[[  4.2  -0.7   1.0 -23.5  34.2  11.3  36.5  -4.6 -16.5 -42.6  18.3   8.6
  -27.8  11.9   1.2 -41.9]
 [-18.1   3.3  20.6  -8.8  29.8  19.1 -29.3  10.9 -15.8 -17.8  -1.7  32.1
    7.9 -19.9  -3.4  21.1]
 [  5.1   6.9  -3.9   4.7 -20.6 -11.0 -20.0  -1.8   2.4   0.0  -5.7   0.3
   -6.5   4.8   5.3   3.5]
 [ -2.5   4.6 -13.3 -10.7   6.1  -7.8  11.9   4.0 -10.4 -18.1  12.4  -8.7
   13.5  16.7   2.6   6.5]
 [ 14.6  -6.4  -8.1 -12.9   6.2  -2.5  10.5  18.5  61.3 -11.2   0.0 -35.4
  -24.0   6.8  22.9  35.3]] | 4.2

[[ -1.3 -12.3   9.2  -9.9 -16.6   9.0   6.0   7.3  -1.6 -19.9  -4.8   9.6
    8.3]
 [  6.7   8.2  -2.1   5.8   7.7  -9.7  -1.7 -17.4  11.2 -19.1  -3.7  -0.8
   -5.8]
 [-31.1  13.0  18.4  24.8  62.2   8.3 -18.4  -1.9  23.7  24.4  15.9  14.8
  -15.6]
 [ -6.4  20.3   6.9  33.4   8.1  -2.1   1.6 -11.2  -2.6  12.6  31.5   7.4
   12.1]
 [  8.9  11.9  13.1  12.4  -9.9 -14.0  -3.3  10.0 -14.9  17.7  -7.4  -3.7
   -3.2]
 [ 11.0  12.3 -13.9  -8.6  21.4  11.8   5.3   1.7  31.2  -8.3  -7.1   8.9
    0.9]
 [-11.0 -27.5  -6.7  -9.2  19.5  24.7   6.4  -9.9  15.0 -31.0  13.8  15.9
   -5.4]
 [  6.8   8.2   7.8  19.7   5.0 -19.1  12.9  12.5   1.4  30.6   8.8  -2.5
    1.9]
 [  8.7  -9.3 -20.6 -11.6 -23.8  -9.8  15.0  -3.8 -26.3 -13.5  -3.6  -6.3
  -10.1]
 [  7.2  -3.3   1.1  -6.7 -13.3   4.9  -3.6  20.6 -10.5  31.1  -4.9  -9.3
    8.1]
 [ 19.0  13.0  -3.9 -26.0  17.3  -7.1 -17.4  12.5  18.3  13.9 -51.3  -9.2
  -18.2]] | -1.3

[[  5.5   4.9  -5.5   0.8  11.9 -12.7  10.4  -6.8   0.4  13.1 -23.2  18.3
    7.1]
 [ -1.2 -15.4 -11.5   0.8  -4.4  22.1  -0.8   3.9  -4.9  -1.6 -33.7  -9.2
   13.0]
 [  4.2  -1.5 -15.5   9.5  -8.2  22.4 -18.1   6.0  -8.5   8.9 -16.7   4.6
   -0.3]
 [ 18.2  35.4 -27.6 -11.3  27.5 -38.3  37.9 -13.4 -16.3  49.1 -73.0  70.3
    5.6]
 [ 13.9  67.3 -33.5 -28.7  -8.1 -23.2  23.8   7.8 -36.6  45.3 -13.9  68.5
  -40.5]
 [  2.0   4.9  12.7   1.3  18.0 -29.4  12.2 -11.9  11.0   3.5   7.2  11.4
    4.5]
 [  4.5  23.0  -3.6  -1.9  -2.3 -11.5  -2.7   0.8  -6.6  12.7  15.7  20.5
  -17.5]
 [  8.9  15.5   5.8   8.9  19.1 -30.1   1.7 -12.2   7.0  16.7   4.9  28.9
   -1.2]
 [  1.5  22.5   5.7  -8.2   1.7 -21.9   7.8  -1.5  -1.9   4.9  27.0  15.3
  -16.8]] | 5.5

[[ 18.4  55.5 -52.7  -3.7  27.2  11.2 -10.3  21.7   3.6   4.6   2.0 -12.1]
 [ 10.1  37.1 -34.9  -7.2  14.8   5.6  -9.2  11.2  -0.3   3.6   1.9  -7.5]
 [ 14.6  40.4 -46.4  -5.6   9.4   6.3  -9.2  11.6   2.1   3.5   1.3  -2.7]
 [ -8.3  -5.1  -8.9  -9.1  -2.4   3.7   3.8  -8.6   8.7   2.0  -4.2  -4.7]
 [ 26.3  43.0 -67.4 -12.6  38.7  -8.2  -9.3  24.2   3.4   6.4   4.4   6.0]] | 18.4

[[ 12.5  -8.8   3.1 -14.6   0.3  -7.4 -31.1  30.7]
 [-11.1  33.4   3.3 -62.4 -39.6  16.3  25.7 -23.4]
 [ 41.5  -2.5 -25.9   4.5 -79.2  23.9  31.5 -27.0]
 [ -2.2  46.1  -8.7  26.0 -11.9  26.8  -6.9  -8.6]
 [-10.9 -18.3 -13.3 -25.7  13.4  29.6 -19.9  30.9]
 [-51.0 -29.1  38.5  -1.7  41.8   3.9 -26.7 -13.2]
 [-46.9  63.6  10.0  44.2   0.7 -15.4  14.8 -15.0]
 [ 19.1 -41.9 -27.9 -29.7 -25.5 -17.2 -32.8 -54.7]
 [  2.6  -5.9 -75.4   0.7 -41.0 -48.5 -31.7 -58.6]
 [  6.0  25.5 -10.7  23.4  23.6 -33.7 -45.7  20.5]] | 12.5

[[ 36.4  61.0  16.0  -8.7 -39.1 -11.5  10.2   7.5 -39.3]
 [-34.0 -14.1 -16.6  14.5  11.6 -21.3  -5.5  -0.7   6.7]
 [-32.9 -58.1 -14.6   7.6  35.0   8.7 -19.0  -4.2  33.8]
 [-48.2 -27.6 -25.1  13.9  32.9 -14.4   6.9 -26.7  30.2]
 [ -3.6 -26.0 -10.4  -8.6   3.3  46.8  13.7  -1.3  14.3]
 [  0.7  23.9 -13.8 -10.6 -16.5  13.9  14.6 -22.5 -11.5]
 [-14.0  50.3   0.8  17.9  -3.8 -61.9  11.4  -6.4 -14.7]
 [ 51.5  15.2  23.9 -17.8 -35.3  43.6   9.0  34.5 -24.8]
 [ -7.6 -12.7   8.4  14.6   9.4 -19.1  -8.2  26.7   4.4]
 [ 12.3  52.7   3.6  -3.5 -16.5 -19.8  12.6 -15.9 -18.6]] | 36.4
